In the rows, 128 means zero.
Rotation paths and how fast each direction turns (degrees a step):
Each turn is a multiple of 5 degrees from 10 to 175, or 0.
Each row of a path follows its step; steps can be skipped.
path 1
step 0: [100, 103, 133, 106, 152, 129, 126, 140, 120, 117, 114, 122, 159, 137, 102,
 122, 130, 161, 135, 115,  97, 108, 112, 102, 108, 124, 132, 142, 124, 128,
 115, 124, 124, 126, 140, 126, 152, 107, 124, 153, 122, 170, 156, 123, 130]
step 2: [147, 115, 171, 131, 147, 142, 153, 114, 121, 102, 109, 125, 146, 156, 115,
 131, 141, 131, 129, 146, 118, 133, 110, 167,  97, 134, 130, 121, 132, 112,
  87, 130, 121, 124, 124, 158, 105, 132, 127, 127, 131, 136, 147, 118, 141]
step 18: [139,  80, 138, 113, 130, 142, 150, 125, 122, 130, 104, 114, 144, 149,  97,
 133, 169, 148, 112, 167, 111, 143, 122, 144, 120, 154, 135, 141, 138, 140,
 122, 142, 118, 129, 111, 109, 119, 142, 123, 136, 128, 150, 130, 120, 132]
step 28: [129, 122, 170, 125, 134, 150, 150, 147, 132, 114,  97, 137, 108, 145, 104,
 117, 122, 139, 114, 109, 118, 133, 100, 134, 116, 111, 134, 115, 127, 145,
 121, 130, 123, 126, 125, 171, 132, 119, 105, 136,  90, 155, 124, 146, 143]
step 29: [124, 126, 124, 119, 130, 143, 165, 148, 121, 141, 146, 134, 157, 112, 127,
 155, 133,  88, 117, 157, 108, 143, 137, 143, 139, 155, 137, 121, 131, 145,
 131, 126, 141, 124, 143, 130,  82, 117, 113, 149, 119, 122, 150, 115, 112]
step 30: [ 93, 119, 154, 136, 143, 140, 135, 109, 131,  94, 122, 131, 147, 174, 113,
 148, 161, 124, 118, 117, 110, 113, 111, 116, 113, 146, 143, 143, 105, 122,
 129, 122, 122, 106, 138, 116, 158, 146, 133, 123, 114, 131, 134, 113, 137]
step 32: [122, 124, 132, 134, 127, 130, 171, 119,  98, 128, 120, 114, 153, 141, 142,
 125, 145, 152, 149, 149,  93, 105, 128, 143, 109, 163, 127, 137, 119, 126,
 107, 132, 166, 142, 146, 124, 109, 104, 123, 125, 131, 139, 150, 120, 118]
step 34: [130, 121, 157, 103, 131, 144, 137, 148, 117, 134, 133, 122, 133, 139, 109,
 159, 130, 133, 110, 165, 113, 148, 119, 142, 133, 137, 146, 138, 147, 144,
 130, 129, 109, 177, 110, 142, 113, 128, 114, 142, 135, 128, 167, 118, 105]
[130, 134, 126, 123, 122, 123, 127, 123, 127, 124, 124, 132, 131, 130, 132,
 143, 129, 128, 131, 135, 139, 126, 122, 132, 136, 136, 121, 132, 127, 133,
 132, 137, 130, 129, 120, 129, 125, 126, 130, 130, 132, 137, 131, 123, 128]
155
[121, 132, 127, 122, 127, 120, 129, 128, 134, 126, 125, 123, 123, 135, 121,
 128, 131, 132, 121, 124, 126, 130, 133, 122, 131, 119, 126, 137, 132, 131,
 134, 140, 124, 139, 128, 132, 127, 130, 133, 124, 117, 127, 126, 129, 124]
120
[140, 125, 132, 131, 130, 131, 127, 123, 118, 124, 139, 122, 129, 122, 123,
 125, 129, 137, 117, 120, 133, 128, 132, 128, 130, 132, 124, 125, 132, 128,
 123, 131, 123, 137, 121, 127, 124, 127, 132, 126, 130, 133, 133, 128, 134]
45
[128, 128, 126, 128, 118, 130, 128, 140, 126, 128, 134, 129, 116, 125, 118,
 127, 143, 123, 132, 126, 125, 132, 125, 123, 122, 130, 124, 127, 125, 127,
 125, 131, 134, 124, 119, 130, 135, 126, 130, 126, 130, 133, 121, 125, 129]
145
[126, 126, 125, 129, 121, 130, 130, 120, 124, 134, 124, 125, 128, 122, 131,
 131, 137, 121, 131, 129, 127, 120, 130, 125, 136, 122, 139, 127, 132, 135,
 123, 123, 120, 128, 124, 141, 127, 128, 136, 130, 130, 128, 128, 135, 128]
145
[125, 121, 128, 124, 131, 124, 130, 130, 143, 122, 132, 122, 132, 124, 119,
 126, 130, 120, 127, 130, 128, 119, 127, 130, 131, 131, 126, 131, 126, 137,
 125, 125, 121, 126, 126, 122, 119, 126, 122, 118, 135, 126, 124, 125, 130]
95
